In the rows, 128 means zero.
A single turn carries every row of the set below to another of its rows. Some are shown first; where does it send the rows asked next?
Q_958: [129 130 134 116 139 132 135 139 143 123  93 119 124  92  89 107 138 114
 104 128 138 148 117 120 133 144 119 120 113 131 112]
Q_257: [110 131 158 125 109 118 137 131 134 120 130 111 115 106 133 129 142 108
  92 104 136 142 169 107 119 158 119 109  90 107 139]
Q_241: [127 114 133 116 123 147 146 100 137 103  97 107 106 116 114 112 141 127
 127  96 121 140 141 149 145 140  86 112 108 102 155]
Q_362: [115 128 135 131  95 112 151 143 111 126 103 125 114 119 148 134 151 111
  93 111 155 164 140 147 121 108 106 159 110 125 140]
Q_946: [101 118 138 134 123 118 131 125 125 114 115 111 111 119 124 104 136 136
  74 109 143 143 166 128 133  89 121 116 102  92 150]
Q_340: [123 111 119 125 108 106 126 113 116 123 105  78 110 135 125 125 114 109
  98 107 116 143 130 125 131 150  99 131 102 143 131]
Q_185: [125 104 144 145 125 141 154 115 124 122  92 114 106 104 155 111 139 133
 103 110 146 155 135 138 119 118 124 144 110 149 140]
Q_380: [100 121 136 140 113 108 123 114 120 119 102 125 132 111 134  93 143 123
  90 119 133 145 146 133 120  90 112 132 101  86 148]
Q_363: [124 113 137 125 107 121 128 121 123 112 115  79 121 151 127 111 134  96
 119  92 142 156 132 154 136 135  87 118 107 127 135]
Q_652: [114 122 107 121  97 127 132 124 114 127  97  84 132 121 108 132 128 122
 120 113 129 159 177 143 128 133  77 109 126 112 128]
Q_447: [121 130 145 119 117 127 135 154 129 130 106  92 145 101 111 131 146 108
 115 119 148 162 154 171 139 145  89 113 107 124 157]
Q_108: [107 109 130 128  90 123 160 133 133 139 102 120 147  97 122 107 159 131
  92 134 163 166 170 151 131 119  81 121 116 115 121]
Q_401: [122 132 147 125 114 132 137 148 133 120 111 101 135 107  95 119 152 130
 125 123 142 165 148 172 131 134  82 123 113 107 163]
Q_144: [122 100 128 113 115 118 137 122 120 155  91  80 125 105 109 131 120 124
  98 128 110 137 146 138 126 130  91 121 104 143 116]
Q_3: [132 112 139 130 117 129 157  92 136 120 116 109  94 122 143  93 141 120
  79  98 140 158 144 129 117 148 113 115 117 126 144]
Q_775: [111 125 175 131 105 113 135 120 111 137 129  97 107 113 128 104 138 115
 104 111 130 143 140 113 113 139  99 131 115 103 110]
Q_274: [107 123 140 141 101 138 144 146 143 102 114 110  97 140 126  83 126 119
  91 123 148 141 140 120 136 129 126 147 109 131 137]
Q_746: [ 89 122 138 158 127 124 141 120 135 114 117 114 122  83 117 107 138 150
  94 122 139 141 141 134 130 112 118 132  98 107 159]
Q_10: [131 127 124 115 109 120 129 118 125 122  90 110 123 111 102 108 139 130
 128 109 116 162 166 151 130 130  83 113 133  87 147]
Q_738: [112 105 129 119 112 111 128 137 134 128  86  89 131 113 130 127 125  91
  99 106 144 142 144 140 137 149 108 115  84 156 145]
Q_377: [105 124 128 139  94 131 161 122 135 109 120 116 126 112 139 109 155 102
  90 106 179 162 153 144 133 141 104 125 104 133 156]
Q_684: [134 109 129 110 123 145 144  94 130 126 102  97 109 108 121 124 139 118
 121 103 107 132 138 151 144 143  86 107 108 116 137]
Q_332: [127 103 125 120 120 136 146  94 140 135  99  92 121 108 114 126 135 118
 128 106 107 137 139 154 131 146  85 106 102 129 127]
Q_955: [122 122 115 116 101 124 123 124 113 130  89  93 128 105 112 122 132 131
 128 120 125 163 170 143 136 137  76 112 136 101 130]
Q_674: [128 113 133 129 112 121 173  98 120 138 112 107 117 110 120 102 140 140
  83 129 120 157 155 134 129 133  80 127 133 105 114]
Q_112: [102 124 117 132  88 123 145 142 136 116  86 128 119 119 117  95 128 137
  99 146 125 142 163 114 135 127 101 149 119 104 113]
Q_127: [111 125 128 105 125 145 139 142 146 120  87 124 114  89  95 120 143 110
 106 118 153 138 124 120 140 137 111 117 104 127 111]
Q_915: [ 97 115 136 147  92 126 138 125 131 112 121 108 140  94 126 116 141 115
 120 106 152 137 182 107 143 130 114 111 101 117 120]
Q_421: [118 112 145 120 114 128 169 119 145 136  97 125 107 110 125  88 130 117
  94 131 106 120 147 118 138 120 125 129 107 119 119]
Q_700: [123 145 114 108 114 138 125 135 114 101  92 115 123 125 104 108 131  93
  99 119 146 151 134 104 134 131 112 127 121 114 117]
Q_550: [101 134 144 125  97 121 155 163 147 137 104 127 124 100 120 101 138 103
  91 137 145 140 161 132 127 127 133 134 100 126 148]
Q_154: [127 113 138 123 108 129 119 125 131 112 119  81 110 138 128 109 140 108
 123  89 152 155 131 157 147 134  97 116 111 129 144]
Q_30: [119 109 132 125 112  99 158 147 141 128  87 129 120  99 139 138 149 152
  90 119 138 163 165 137 136 130 100 133 108 118 122]
Q_87: [118 114 143 125 118 130 165 121 148 133  91 130  94 113 115  88 130 114
  88 124 114 116 148 124 143 123 122 132 110 119 122]
Q_833: [137 109 121 142 126 117 169 110 114 113  96 113 117 118 139 120 128 137
  89 110 124 152 173 122 150 108 115 135 125 126 126]
Q_162: [104 135 139 134 103 122 153 161 147 137  96 133 125  98 108 100 139 103
  91 139 144 137 157 139 127 126 126 140 106 128 147]
Q_948: [ 97 109 118 122  96 119 134 144 108 127  86  76 143 117 115 134 120 113
 104 124 146 146 158 135 145 128  84 127 103 142 123]
Q_217: [111 108 166 139 107 143 147 115 116 134 119 103 149  95 125 105 146 118
 117 132 132 131 155 123 127 115  96 123  98 115 105]
Q_638: [ 95 126 118 132  81 121 153 145 133 119  96 122 125 111 123  96 128 138
 106 145 127 141 164 108 140 123 110 143 118 108 114]
Q_477: [104 125 147 135  99 129 150 141 137 107 118 107  97 136 136  80 125 117
  95 122 143 141 133 112 136 130 129 146 113 129 135]
Q_749: [111 121 150 118 122 125 143 151 136 133  98  86 138 106 111 132 137 106
 114 109 149 159 154 165 129 155  85 107 105 131 150]
Q_507: [123 115 141 120 109 140 129 127 134 108 114  98 111 132 111 103 149 112
 129  89 156 153 143 165 145 112  96 114 113 117 157]
Q_716: [126 136 114 110 113 137 128 141 123 107 113 110 124 130  88 113 140 112
  98 126 143 149 131 115 147 114 109 127 117 117 100]
Q_593: [ 83 114 152 135 130 112 147 125 135 111  98 121 111  94 131 107 140 145
  85 113 137 135 135 131 137 122  98 132  96  85 147]

Q_87 goes to Q_112
Q_775 goes to Q_217
Q_674 goes to Q_108
Now find these:
Q_593 goes to Q_380
Q_477 goes to Q_421
Q_144 goes to Q_948
Q_10 goes to Q_401
Q_363 goes to Q_332
Q_185 goes to Q_833
Q_958 goes to Q_716
Q_955 goes to Q_447

A single turn carries every row of the set below to another of its rows. Some are shown first; where does it send the rows asked next?
Q_381: [127 125 129 146 122 119  86 136 112 149 113 150 108 127  84 144 117]
Q_372: [151 119 137 144 131 125 140 166 114 118 123 103 145 134 110 178 121]
Q_855: [140 129 130 131 136 135  95 169  84 132 126 138 123 111 136 164 132]
Q_564: [135 120 129 151 129 127  81 135 123 149 112 155 104 116 101 144 129]
Q_742: [139 139 135 128 130 135  94 162  95 129 116 136 116 117 140 173 134]
Q_982: [144 126 140 167 136 125 138 133 130 135 130 131 135 128  75 145 121]
Q_538: [135 111 141 157 130 116 132 145 124 126 115 125 158 137 137 179 130]
Q_579: [144 118 141 176 131 121 127 138 135 137 131 132 142 135  78 142 128]
Q_245: [143 109 111 143 129 134 102 130 119 130 125 166 107 130 121 141 118]
Q_62: [134 121 152 151 133 126 127 161 127 136 125 135 164 134 127 181 133]
Q_117: [148 129 132 144 132 124 142 168 110 115 116 106 147 135 114 173 127]
Q_531: [150 119 133 175 131 130 128 136 132 135 135 135 138 131  75 143 125]
Q_753: [156 134 142 154 128 131 136 167 117 117 121 107 146 138 127 169 130]
Q_869: [136 135 137 132 133 124  86 169  94 130 131 137 122 104 129 167 123]
Q_681: [146 126 130 148 133 131 143 172 110 122 121 107 146 120 111 179 119]
Q_827: [158 127 140 140 127 127 139 166 109 113 118 106 144 119 113 172 132]
Q_339: [145 126 132 133 132 129  90 168  81 138 120 136 130 109 128 171 119]
Q_170: [137 135 130 135 134 124  91 164  87 132 109 141 121 114 135 171 132]
Q_523: [146  99 138 161 114 132 132 130 141 145 137 149 132 140 106 159 128]
Q_429: [127 131 120 134 145 125  97 154 103 120  93 149 141 131 134 166 124]
Q_491: [133 114 132 137 119 123  84 130 114 143 114 153 109 116  90 142 121]
Q_603: [144 128 145 155 127 126 139 171 113 120 120 109 147 130 123 179 128]
Q_635: [142 120 127 150 127 124  88 133 115 142 113 160 105 118  96 134 122]
Q_199: [131 123 127 137 125 123  86 127 109 142 109 153 114 114  94 138 118]
Q_374: [150 117 139 177 134 130 134 140 122 140 122 124 137 135  80 139 130]
Q_862: [150  94 145 144 121 140 131 140 146 130 126 143 130 139  99 152 117]
Q_104: [140 122 139 142 128 120  86 125 104 144 116 154 114 119  89 139 113]
Q_519: [139 132 136 129 139 126  95 167  84 141 124 135 131 112 136 169 129]
Q_552: [153 117 141 170 118 126 136 140 140 135 128 132 132 135  82 144 124]
Q_886: [155 118 134 173 121 122 125 140 145 140 118 130 135 139  85 143 127]
Q_141: [153 117 115 146 139 145 100 141 115 134 122 175 118 131 106 138 129]
Q_2: [141 133 112 141 140 118 105 148  99 122 112 154 139 127 146 168 135]

Q_564 goes to Q_886
Q_429 goes to Q_141
Now find these:
Q_339 goes to Q_104
Q_531 goes to Q_372
Q_579 goes to Q_117
Q_523 goes to Q_538
Q_869 goes to Q_381
Q_552 goes to Q_603

A single turn carries every row of the set below to another of its rows. Some are shown first; where does it send the rows asked next?
Q_624: [134 151 151 164 113 131 113 125 153 103 117 127 141 141 138 156 140 132
 118 116 103 142 127]
Q_850: [118 118 141 149 149 120 138 140 150 144 139 152 133 127 124 105 151 149
 130 125  94 135 136]
Q_180: [113 142 158 123 140 113 133 100 150  88 123 121 142 121 107 132 134 141
 114 109 114 116 144]
Q_360: [131 135 113 148 151  94 134 117 145 137 132 145 117 118 118 112 148 117
 131 111 116 119 126]
Q_643: [118 117 131 167 126 118 121 142 134 111  94 145 151 140 153 129 146 139
 131 118 103 153 125]
Q_731: [126 119 176 134 118 125 141  97 114 110 131 147 117 115 141 104 149 140
 110 120 133 147 126]
Q_961: [116 139 143 156 130 141 138 112 150 102 139 135 113 133 158 156 135 137
 125 120 155 131 135]
Q_804: [119 119 114 139 146 116 131 129 152 133 131 150 133 131 123 104 143 124
 121 107 107 112 102]
Q_980: [128 128 147 122 135 104 146  85 135 111 122 133 136 116 120 133 156 156
 126 113 136 124 158]
Q_675: [116 136 147 151 143 117 139 138 119 100 120 140  96 143 104 134 136 143
 102 110 141 142 124]
Q_717: [104 105 156 150 128 128 118 104 118 123 142 132 144 122 149 108 124 144
 132 133 111 146 119]
Q_892: [126 133 142 160 149  94 132 121 137 109 119 139 124 164  98 136 139 126
 118 124 145 129 123]
Q_567: [119 149 142 151 124 136 113 132 131 107 114 134 137 144 159 144 142 145
 109 119  85 129 126]
Q_798: [129 133 109 135 142 140 145 105 141  90 127 128 115 118 146 139 130 123
 132 113 142 134 131]
Q_839: [126 101 151 131 109 125 146 103 105 110 134 155 125 125 137 107 128 141
 108 122 106 143 128]

Q_643 goes to Q_850
Q_804 goes to Q_839
Q_798 goes to Q_675
Now find these:
Q_892 goes to Q_980
Q_731 goes to Q_624

A single turn carries every row of the set below to another of its rows. Some are shown first; where does it send the rows asked next?
Q_92: [123 125 149 130 119 109 129 111 103 148 126 109]
Q_973: [130 116 106 118 116 132 124 115 153 125 141 139]
Q_194: [142 135 137 131 141 115 117 155 131 144 116 131]
Q_420: [131 140 127 121 121 167 115 107 121 131 126 129]
Q_42: [144 112 113 120 126 116 131 121 149 136 142 138]
Q_294: [143 139 113 132 138 130 122 153 123 132 131 151]
Q_384: [134 120 128 121 128 127 120 145 140 140 110 155]
Q_253: [122 141 121 129 153 151 147 108 117 131 116 111]
Q_544: [101 123 125 124 142 130 140 137 140 112 114 103]
Q_207: [133 137 118 140 123 160 105 116 110 126 124 129]
Q_479: [125 132 153 127 125 103 143 117 108 142 128 115]
Q_240: [125 135 147 126 124 113 135 111 100 147 135 109]
Q_776: [125 123 140 130 106 119 131 124  88 135 121 120]
Q_480: [129 134 139 123 109 123 139 121  85 135 132 118]
Q_446: [132 136 129 128 143 109 120 147 128 136 109 102]
Q_994: [147 121 108 123 131 117 134 123 143 133 152 137]
Q_484: [123 111 106 115 117 141 126 113 143 112 137 142]
Q_193: [125 125 145 118 103 122 139 117  94 139 123 119]
Q_376: [145 147 137 123 145 122 127 151 129 143 128 130]
Q_318: [120 128 113 152 150 140 128 120 110 127 105 114]
Q_632: [118 136 143 127 113 118 122 115  90 126 137 116]
Q_5: [124 110  99 128 119 138 119 120 135 109 137 142]
Q_247: [139 141 128 106 135 138 136 138 139 141 130 151]
Q_103: [114 128 115 143 138 152 131 142 126 123 133 154]
Q_993: [115 133 150 118 111 121 126 109  97 130 134 116]
Q_502: [121 127 129 136 130 149 111 102 126 106 145 138]
Q_27: [134 147 129 120 147 116 129 144 127 135 121 100]
Q_168: [116 133 126 131 142 131 162 107 127 116 107 125]
Q_388: [135 126 100 123 121 133 126 119 144 121 151 137]
Q_53: [125 131 141 138 123 109 128 116  94 143 131 109]
Q_786: [119 122 134 130 126 149 111  98 131 110 139 138]
Q_38: [127 122 100 121 122 143 126 117 135 109 147 140]
Q_532: [113 131 125 124 136 158 141 132 136 128 133 153]
Q_664: [105 131 122 124 145 132 142 138 135 110 124 102]
Q_272: [130 137 136 113 142 114 128 140 136 139 111 103]
Q_74: [108 115 125 134 130 151 129 137 138 129 119 156]
Q_828: [119 119 131 139 127 145 105 103 129 108 137 140]
Q_490: [145 113 106 131 128 112 126 128 142 132 144 139]
Q_98: [125 127 149 136 124  98 137 122 104 140 124 116]
Q_887: [114 121 121 146 138 125 150 114 124 115  96 127]
Q_196: [114 127 148 127 108 116 118 114  95 130 127 118]
Q_160: [141 137 145 115 140 120 126 147 140 148 118 130]
Q_863: [132 114  99 132 118 129 116 123 145 121 142 139]
Q_239: [120 137 115 147 146 129 155 117 115 111 111 125]
Q_521: [128 137 148 135 128 102 142 122 100 138 133 115]
Q_612: [114 119 128 132 143 143 137 107 128 135  93 115]
Q_115: [103 126 119 133 143 128 136 142 133 108 117 103]
Q_145: [127 124 128 131 115 158 104 110 122 132 111 130]

Q_544 goes to Q_664
Q_532 goes to Q_103
Q_973 goes to Q_388
Now find these:
Q_479 goes to Q_521
Q_612 goes to Q_253
Q_490 goes to Q_42
Q_5 goes to Q_484
Q_480 goes to Q_776
Q_239 goes to Q_887
Q_993 goes to Q_632
Q_53 goes to Q_92
Q_27 goes to Q_446
Q_502 goes to Q_828
Q_160 goes to Q_376
Q_145 goes to Q_420
Q_384 goes to Q_247

A single turn carries every row of the set below to another of its rows. Some are shown first; where does it send the rows asked next?
Q_231: [125 145 124 155 106 117 135  99 121 132 143 121 133]
Q_121: [113 106 102 134 148 114 110 128 134 106 133 138 117]
Q_678: [128 123 120 114 130 119 135 138 138 112 123  93 126]
Q_286: [106 119 120 146 118 111 146 140 122 131 117 109 106]
Q_512: [126 128 142 103 123 133 120 100 113 132 121 134 135]
Q_545: [116 135 136 135 106 126 157 138 130 126 124 122 145]
Q_987: [126 128 113 172 117 114 121 126 115 125 107 120 122]
Q_288: [106 129 113 108  88 132 138 124 115 111 136 139 122]
Q_554: [103 121 112 151 122 118 122 102 127 107 103 151 124]
Q_922: [ 92 102 121 144 120 127 142 122 129 116 140 132 131]
Q_972: [142 131 109 118 112 115 130 108 125  90 104 129 137]
Q_433: [113 151 106 123 110 129  94 132 118 121 114 135 108]
Q_80: [139 133 110 121 129 115 121 115 115 106 164 136 129]
Q_349: [136 120 124  99 117 116 116 100 125 140 123 135 120]
Q_778: [112 134 118 150 142 119 113 146 108 122 126 122 107]
Q_68: [137 159 115 144 119 106 122 117 127 127 108 149 125]
Q_617: [138 110 127 107 113 135 109 111 120 137 131 128 140]
Q_334: [131 132 106 119 127 118 113 162 133 128 140 132 122]

Q_678 goes to Q_231
Q_972 goes to Q_80
Now find these:
Q_922 goes to Q_554
Q_68 goes to Q_334
Q_286 goes to Q_987
Q_512 goes to Q_349

